(in the rows, 128 means zero)
A single turn carries every row of the set below to another of its rows. Some are shown first; where does it send the rows asked next?
rosu: [102 116 107 144 151 150 128 156 131 154 125 137 158  84 124 159 181  95
 136 167 131 113  98 141 143 134 129 132 161 108]
Fali: [118 137 112 137 154 145 134 161 125 188 111 141 158 102 139 165 165  97
 135 138 135 113 108 114 133 151 114 120 158 120]
fase: [101 118 103 142 135 134 134 126 120 101  95 117 114 112 139 152 125 121
 154 143 144 120 133 124 154 122 134 178  48 143]
Mefev: [ 85 119 132 142 108 148 148 165 123 182 141 131 124 107 117 173 152  83
 125 153 117 106  98 127 159 153 147 123 141 125]
nol: [101 139 100 122 136 149 135 132 142 109 104  97  94 128 136 165 119  92
 154 122 147 128 144 125 145 140 137 170  71 128]
paz: [ 84 121 131 136 115 154 148 168 117 185 136 123 125 113 118 177 155  81
 132 155 116 109 101 112 158 156 146 124 134 125]
kog: [ 91 122 138 132 115 148 136 174 125 172 144 139 120 103 115 164 145  79
 140 158 114 110  89 112 142 155 155 130 136 121]
sibos: [107 120 135 126 144 142 152 151 122 133  81 147 133 110 180 115 135 139
 163 137 152 109  98 136 143 143 134 156  78 156]
fotot: [129 127 133 156 136 122 158 151 129 129 129 136 130 101 116 156 166  95
 159 172 128 151 136 147 118 143 102 128 164 141]
mel: [ 90 132  97 135 126 150 153 121 139 111 107  85  97 124 137 169 126  99
 136 118 143 123 151 141 155 135 128 164  77 133]
sif: [110 138 110 140 118 132 145 127 154 102 122 119  86 111 139 150 103 100
 134 105 138 121 135 154 128 136 132 162  88 132]
nuvul: [111 124 109 159 118 121 156 119 119 120 102 123 112 110 149 148 112 132
 129 114 137 113 137 137 145 125 115 163  62 157]
seluz: [ 97 132 103 145 115 140 159 118 145 107 118  99  91 115 139 160 116 103
 125 107 137 119 145 157 145 133 124 159  88 136]
Nupe: [123 131 126 146 146 134 158 151 121 144 112 118 139 119 118 173 178  92
 167 177 141 154 149 134 139 149 100 129 152 143]
Bedif: [135 135 135 144 145 124 148 159 128 131 124 138 129 107 117 155 161  93
 171 170 131 155 136 128 111 149 104 130 156 140]
Velo: [103 115 138 134 137 138 164 146 120 130  92 147 132 103 179 107 131 144
 151 128 140 106  95 142 134 139 127 151  86 161]
tem: [114 128 107 140 150 146 127 159 134 178 111 141 161  98 134 168 176  94
 136 156 145 112 106 138 153 144 125 127 160 112]
fuzud: [ 86 122 134 129 121 154 139 173 118 178 138 128 122 110 115 172 149  79
 139 157 115 111  94 103 149 157 152 129 131 123]
dav: [ 97 117 104 152 129 134 152 118 111 110 101 107 115 112 144 151 123 129
 137 130 135 117 138 125 151 121 118 169  54 152]
lipo: [113 143 109 124 130 137 132 137 152 103 112 117  88 118 139 154 105  94
 152 113 145 127 135 133 129 141 140 169  78 127]
Mes: [ 99 116 112 143 156 150 134 155 122 151 133 133 154  78 123 151 173  98
 134 157 114 114  94 117 120 134 118 129 160 114]
rimed: [123 131 112 151 118 115 138 127 132 117  98 142 110 111 151 144 104 127
 139 119 148 115 131 146 146 130 128 168  62 149]
fefe: [ 89 104 133 142 137 146 173 138 115 124  95 131 135  99 174 113 142 146
 143 135 134 105  99 149 143 132 123 151  87 161]
tadel: [131 137 130 138 151 130 148 160 123 141 114 128 133 118 118 166 169  90
 176 174 138 156 144 120 124 152 103 131 150 140]
Buzur: [ 90 120 137 141 109 145 143 170 128 174 146 139 122 101 115 166 146  82
 129 155 115 107  91 128 149 153 152 127 141 122]
bano: [ 84 102 128 135 143 153 167 140 114 124  85 124 140 106 172 122 153 142
 154 148 145 106 102 147 159 132 130 156  79 157]
lezo: [119 129 108 142 129 123 126 132 132 107  94 138 112 112 145 148 112 121
 155 137 152 119 129 137 152 128 139 176  53 141]
bifu: [121 126 127 156 136 128 163 146 125 137 122 124 136 109 116 167 176  95
 156 175 135 150 146 151 136 143  99 127 160 143]
Nefe: [109 128 116 139 157 147 138 160 117 171 126 133 154  90 132 155 165  98
 134 140 115 115 101 101 113 145 111 122 158 120]
tes: [ 95 112 129 126 147 152 155 149 119 129  77 134 140 113 177 123 148 137
 164 149 154 109 101 139 160 138 137 159  74 154]

tem turns into Nefe
tadel turns into fotot
Now these:
Buzur turns into paz
nuvul turns into fase
fefe turns into tes
sif turns into mel

